In the data rows, the value 128 means zero.
Here are some numbered points:
[109 168 126 111 122 202 114  65 159 111  81 153] 0
[111 114 131  53 204 151 141 166 181 115 129 135] 1
[156  96  99  63 108 147 137 171 189  91  74 117] 2
[143 158 125  91 144 108 111 122  62  81  96 206] 3
[106 100 128  95 120 113 185 111 199  91 103 144] 4
[183 135 113  92 151  65 141 110 128  98 123 140] 5
[103 135 155 195 137  96 135 215 103 127 171 182] 6
[ 98  92 129 110 148 158  95 171 146 131 131 131] 7
[ 98 118  91 127 176 160 145 148 159 122 136 101] 8
[148 168 112 198 128 116  98  83 163 144 163 148] 9
[109  84 156 167 128 129 169 205 121 121 163 123] 10
[163 133 119 110 127 144 102 142 185  83 143 166] 11
[ 90 101 109  54 145  84 153 150 167  97 118 134] 12
[ 57 137 144 206  80 153 114 171 121 175 139 142] 13
[115  80 168 190 154 128 173 220 115 110 163 119] 14
[ 98  34 117 132  55 143 158 146 146 115  88 139] 15
[125 142 135 135 198 125  77  82 145 146  82 122] 16
[170 146  86 120 169 165 120  39 141 134  77 163] 17
[129 193 157 148 149  78  97  83 123 113 114 130] 18
[161 163 102  75 164 129 122  46 179 122 136 172] 19
[169 176 135  88 215 143 103  93 150 148 100 110] 20
[167 154 142 109 105 125  57  65 146 149  97 107] 21
[151 128 117 139 112 124 105 196 128 114 188 140] 22
[129  49 111 156  79 153 172  94 121 151 109  80] 23
[146 174  83 115 186  87  92 110 145  82 123 165] 24
[110 151 149 126 202 121 124 118  99 131 118 132] 25
[169 111  94  68 118 104 122 136 136 128 125 169] 26
[111 101 128 100 127  74 138 179 148 103 146 124] 27
[146  61 150 192  75  92 165 198 110 120 180 156] 28
[118 114 131 173  57 153 147 133  90 208  88  97] 29
[161  64 126  61 139  77 153 140 183  71  73 135] 30
[133 118 116  33 109 128 154 156 164  51  71 150] 31
[142 202 139  84 137 151 102  96 175 132 113 129] 32
[153 182 167 131 176 132 116  75 118 112  90 162] 33
[112  84 147 159  43 164 130  84 137 158 144 136] 34
[174 181 140 126 149 119  74 105 128 118 174 135] 35
[190 143 110  37 106  73 160 152 152  87  76 122] 36
[100 108 149 114  57 164 137 187 135 176 102  54] 37
[133 191  53 112 219  92 131 146 179  80 140 135] 38
[129 118  82 166 210 134 133 172 110 115 140 137] 39
[ 96 100 112  99  88 141 140  97 121 133  66 127] 40
[119 151  79  73 173 102 116 109 139  78 103 119] 41
[ 95  78 174 168 127 145 133 209 127  95 140 107] 42
[151  95 105  15 144 120 112 120 182  69  92 149] 43
[145 128 162 144  86 125 138  89 110 143 153 148] 44
[112 164 128 129 161 101  78 142 129 132 144 163] 45
[113 140 110 104 192 109 135 143 156 112 131 158] 46
[176  67 105  20 177 104 167 151 227 108 120 121] 47
[184 125 160  35 142 100 115  67 136  76 107 139] 48
[ 82 105 136 197 128 156 107 175 106 150 141 106] 49
[192 110  83  74  92  73  92 118 112  75 134 128] 50
[133 168 113  85 171 144  71  46 110 114 136 106] 51
[140 125 109 136  73  83 117  90 154 151 122 150] 52
[151 177  64 117 190 105  99 143  96 112 182 141] 53
[128 194 119 141 133 138 115  73 152 146 117 140] 54
[138  72 131  25 131 123 100 118 210 108 120 107] 55
[128  91 125  95 130  88  99  86  95 122 134 141] 56
[116  28 144 175  73 101 192 209  99 145 123 136] 57
[ 75 121 105 155 113 124 141 201 128 139 136  96] 58
[143  96 105  55 117  99 154 118 169  97 148 108] 59
[108 105 157 212  77 132 126 112  90 179 170 165] 60
[159 152 140 106 177 134 120  95 135  78 160 127] 61
[ 91 107 111 153 128 151 148 153  61 140 128  98] 62
[128 132 116 146 122 125 135  73  98  98 100 133] 63
[109 126 118 143 164 121 137 190 122 142 163 126] 64
[154 104 120  85 140 139 174 100 202  77  82 120] 65
[132  81 113  84 123 145 178 171 163 121  87 104] 66
[158 109 106  23 165  91 112  75 164  96 170 167] 67
[158 104  99  80 151  74 121 121 134 113 124 147] 68
[105 131 142 185 126 146  97 182  80 217 161 139] 69
[129  42 122 153  71 109 151 220 109 124 137  75] 70
[143 156 153  98 126 150  86  56 109 137  75 118] 71
[ 82  70 108 150  67 130 131 187 139 140 126 103] 72
[ 80 106 183 155 160 120 122 212 169 103 129 168] 73
[119 109 122 153 105 127 127  97  88 129 172 120] 74
[103  87 158 161 122 136 165 158 130 151 193 183] 75
[101  96 125 171  66 199 133 145 125 170 129 108] 76
[180 137 112  67 139  78 116 108 148  34 125 194] 77
[106 100 133 181 112 190 102 116 107 174 148 127] 78
[131 142 143 245 133 190  84  90 153 181 199 135] 79
[ 84  76 217 166  97 215 155 116 107 173  61  65] 80
[119  97 117 137 136 127 131 198 103 118 187 141] 81
[127 116 103 156  50  82 119 115 160 160 130 147] 82
[106 153 153 144 123 119 117  85 168 153 104  96] 83
New points follow, each followed by the numbers of its two nearest points above, looking only along the 3 directions in which the numbered points spread most, nearest first.
[190 101  68  17 156  63 145  98 152  68 115 115] 43 36
[119  95 132 131 102 111 135 139 158 153 116 110] 82 7
[167 166  80 112 152  89 120 153  97 111 150 164] 46 53
[100 105 108 105 152 130 134 181 162 108 153 122] 27 7
[144  88 105 102 144 108 158 173 140  78 161 137] 27 1
[121 124 121 168  97 131 127  53  88 101  89 122] 83 44
[136 127 126  94 135 124 110  96 143  97 117 146] 56 11
[190  44 154 137  88 119 139 189  89 165 124 123] 72 58
[102  80  42 140 189 133 181 170 167 115 129 109] 27 73
[115  68 151 109  56 133 146 177 123 175 164 115] 72 37
[112 196 121 231  88 125 106 134  76 178 161 139] 79 69
[133 119 116  69 176 102 156  74 185 117  78 152] 48 50
[132 107 105  56 167 116 153 169 149 110  88 116] 12 59
[163 149 117 141 167 150 117 115 116 121 153 135] 25 45
[151 115 118 116 135 123  90 112 119 188 118 140] 63 52
[155 123 114  84 133 119 108 111 126 171 114 135] 56 63
[ 84  70  81  74 138 157 155 170 163 114  92 110] 66 4
[159 158 127  88 153 158  94  49 168 141 119  98] 17 21
[ 97  59 151 138  75  93 133 166 114  76 138  63] 72 70
[ 99 107 161 145 106 137 125 162 142 167 130 122] 62 82
[129 116 142 155  92 137 133  94 127 145 153 145] 44 74
[161 116  89  69 144 103 148 113 142  99 111 113] 50 26
[189 176 156 168 124 117 123  53 120 125  83 145] 54 21
[ 79 100 118 120  57 160 142 104 115 146  62 118] 23 40
[ 92 124 161 108  97 143 121 160 111 146 109 100] 82 62
[ 77  74  85  94 135 170 131 162 184 131  97 102] 66 4
[119 135 114  83 185 129 108  72 168 159  88 119] 32 17
[ 69 132 169 136  71 145 132 160  90 176  97  99] 76 29
[144 104 120 151 150 114 128 105 125  79 100 117] 56 8
[119 114 136  86 160 123 151 183 122 129 151 154] 27 8
[155 139 151 147 128 121  95  96 112 110 152 156] 25 18
[202  70 122  19 141  56 144  83 193  95 141 161] 43 36
[106  88 163 131 147 157 126 142 165 120 123 120] 7 82
[127 118 166 107  85 164 169 142 119 148 136 115] 82 23
[142 130 137   0 125 131 122 114 167  60 118 132] 43 36
[153 131 178 197  89  81  90  83  40 174 197 164] 79 69
[154 151 162 184 139 146  91  85 127 161 159 110] 9 44
[108 110 111  97  78 137 131 106 125 138  80 137] 40 52
[174 173 159  94 188  92 137  96 161 101 167 159] 24 61
[140 195 124 233  93 127 118 129 127 152 156 119] 79 69
[111 135 130 121 163 140 135 153 153 102 144 138] 8 46
[153 133 135 139  93 179 130 140 130 148 120  95] 82 44
[124 167  59  80 152 124 141  75 130 145  75 101] 32 17
[111 163 127 100 138 118 138 105 103 153  92 136] 63 56
[117 153 157 214 134 135  83 100  77 141 141 101] 79 9
[145  97 124 117 117 123 157 136 171  96 103 128] 4 66
[108 145 109 123 177 116 140 152 154 125 135 158] 46 8
[160 127 126 105 124 133 144  91 131 136 161 146] 56 63
[139 104  96 121 123 177 153 137 126 133 105 135] 82 52
[102 132 167 127 114 178 162 135 116 158 134 108] 82 74
[149 129 126 101 151 113  84  13 130 124 126 116] 17 32
[187  90  93  76 217  85 126 104 152  89 117 204] 77 67
[134  95 179 133  98 128 139 135 122 169 113 149] 82 62
[141 149 143 129 105 144 101  81 156  98 134 163] 63 16
[119 100 142 101 121 139 146 156 169 182 132  84] 82 7
[175 183  83  41 165 104 105 145 151  84 164 101] 77 67
[129 128  67 105 167  76 140 109 120 101 173 152] 46 3
[136 172  78  91 164 135 135  71 132 132  83 115] 32 17
[143 169  75 101 185 106  82 104 138  74 125 174] 24 61
[119 107 134 127  47 126 166 179 158 194 129  52] 37 72
[116 192 112 128 172 120  96  98 127  95 152 162] 35 18
[162 142 108 115  96  78 100 112 137 139 131 133] 56 63
[148 118 126 126 143  98 150 138 122 119 116 139] 8 7
[131 124 142 160  69 139  87 221 120 115 138 112] 58 75
[142 154 127  96 100 101  95 123 191 126 116 111] 56 26
[128 131 120 200 133 135 114 131 111 140 163 104] 74 69
[ 90  87 189 161  53 157 110 144 146 190 148 114] 76 29
[118 111 164 198 134 126 123 124 113 137 115 102] 74 62
[117 101 160 132  74 140 130  98 141 135 127 141] 82 52
[109  87 132 144  39 114 173 155 119 159 124  76] 37 72
[158  63 117 167  86 138 198 146 156 126 141 146] 72 58
[125  75 131 159  42 156 134 190 128 148 164 119] 72 42
[151 115 215 113  87 156 126 131  99 124 129  83] 82 44
[105  70 137  99  43 146 157 192 131 152 114  78] 15 37
[137 150 137   0 140 106 129 119 190  60 117 123] 43 36
[136 173  59 127 182 152  94  86 118 129  86 150] 33 16
[111 122 148 188 116 183 128 156 121 132 131 109] 62 49
[139 104 122  74 115 154 135  81 123 151 117 163] 52 63
[106  35  94  82 184 155  98 161 154 129 152 166] 27 1
[145 161  63 123 186 158  83  90 137  94  93 128] 20 33
[ 90 132 160 167  76 141 104 201 125 153  95 141] 62 49
[ 75 123 124 181  56 201 159 174 129 171  98 126] 76 29
[128 120 155 177 124 148 105  82 115 152 118 135] 44 83
[124 159  87 113 180 148 152  89 150 126  80 126] 32 56
[114 106 137 122 102  90 123 167 110  75 137  83] 7 27
[162  99 124 135  55 120 119 163  91 133 159 106] 62 58
[109 110 110 101 122 121 137 195 131  94 118 135] 27 7
[142 140 122 137 189 149 113 122 139 125 109 118] 25 56
[141 118 136 135 104 115 130 164 116  83 147 113] 7 8
[155 129 101  79 152  79 109  82 136 108 121 141] 41 5
[131 126 118 102 160 113 148  92 151 134 105 154] 56 11
[ 87  86 151 171 120 180 130 141 106 163 116  88] 76 29
[184 181 112  88 200  51 146  82 104 100 134 145] 24 38
[125 187 115  82 174  92  69 123 141 110 130 174] 24 61
[128 132 111  92 176 123 108  63 161 145  86 123] 32 17
[170 104  84  68 171  59 126 105 137  79 129 141] 77 67
[140 192 110 204 118 123 117 138 111 123 146 122] 9 74
[126 128  76 119 160  89 139 149 122 103 168 130] 46 39
[100 110 153 146  50 138 106 222 131 157  87 155] 72 58
[137 158 150 144 255  76 170 136 119 145 149 189] 53 45
[132 137 111 114 173 117 116 184 133  96 122 124] 46 8
[110 139 124 255 107 148  89 106  66 190 130 150] 79 60
[119  93 168 131  77 118 159 152 116 119 123 111] 72 82
[121 164 147 114 120 114  84 106 190 100 123 121] 56 63
[114  58 117  86 105 126 128 163 168 135 152 114] 66 27
[140 164 129 203 152 149 138 119 112 143 156 135] 9 74
[142 156 121 131 126 139 131 108 128 154 162 154] 25 63
[154 124 143 162 110  98 149 125 127 175 167 123] 74 62
[134 208 118  98 133 116  89  59 171 118  83  36] 17 21
[164 161 103  63 165 143 125  42 199 148 130 157] 19 17
[196  88  55   0 148  88 152 109 203 126 125 130] 43 36
[160 149 147 187 128 140 103 105 109 142 149 116] 9 74
[ 73  96 115  50 131  74 148 136 174  86 125 145] 12 59
[141  60 115  80 114 115 159 147 132 118 145 132] 66 4
[153 114  81  57 140 112 134 129 158 152  69 128] 65 59
[ 83  90 151 213 122 169  92 163 101 155 138 111] 13 49
[115 179  90 174 161  77  79 199 123  86 148 133] 39 53
[133  90 143 109 135 104 149 143 161 107  86 135] 4 59
[ 62  98 144 180  83 163 145 152 147 186  88 106] 76 29
[173 112 101 132 145  71 104 115 154 116 125 132] 11 3
[166 171 130  98 206 110 118 119 164 108 111 164] 24 61
[138 191  99 118 146 107 146 174 119  99 107 176] 46 11
[ 95 148 178 227 140 154  60 113  46 161 151  84] 79 60
[152 127 131  85 125 121  98  57 138  95 102 155] 32 17
[174 119  91 111 164  83 129 151 124 115 154 131] 46 11
[121  78 181 126  49 139 119 127 145 144 128  83] 23 37
[154 137 140 255 116 178  77 123  61 147 123 155] 79 60
[140 119 134 132 144  93 132 129 108 109 119 115] 8 7
[ 79 159 131 201 104 143 109 122 101 177 118  73] 78 60
[137 181 129 118  95 149 116  99 153 116 126 132] 63 83
[174 182 125  65 255 111 116  72 148 136 140 190] 24 20
[145 101 142 139  85 215 125 137 143 160 126  92] 34 23
[128 138 123 214 140 111  72 125  67 198 119 162] 79 69
[ 69  57 115 117  55 220 147 157 101 136 106 107] 37 23
[139 106 170 182  86 147 131 131 110 188 130 181] 78 60
[113 163 122 172 137 180 125 132 112 156 144 134] 74 9
[ 93 180 120 117 160 129  93 127 147 100 136 129] 25 3
[161 128 121 148 107 102 151 182 113 123 134 109] 7 8
[147  90 167 134  58 115 163 188 132 115 118 118] 72 15
[122 115 155 188 131 154  93 102 111 169 130 135] 78 74
[170 115  72  60 174  50 107 101 131  87 135 142] 77 67
[153 136 132 143 105 108 124 111  73 157 148 145] 74 44
[136  65  96 104 122 156 174 178 122 129 107 133] 66 27
[131 193 100 115 229 161 171 131 112 101 156 140] 53 45
[101 102 168 167  74 131 150 127 110 161 143 110] 76 62
[147 137 116 136 159  81 165 145 102  84 122 153] 46 11
[ 70 133 112 181 143 183  75  83 140 185 126  70] 78 44
[183 189 130 136 161 105  68 125 137 104 208 144] 53 35
[177 154 142 130 167  64 137 179  92  75 119 139] 46 39
[155 137 119 153  72 111 129 162  91 157 169 121] 62 74
[ 80 130  94  89 181 110 127 121 145 156  79  41] 56 52
[112 174 105 155 124 137  75  89 136 155  99 133] 54 83
[ 99  88 123 113  45 155 137 126  96 171 108  87] 23 37
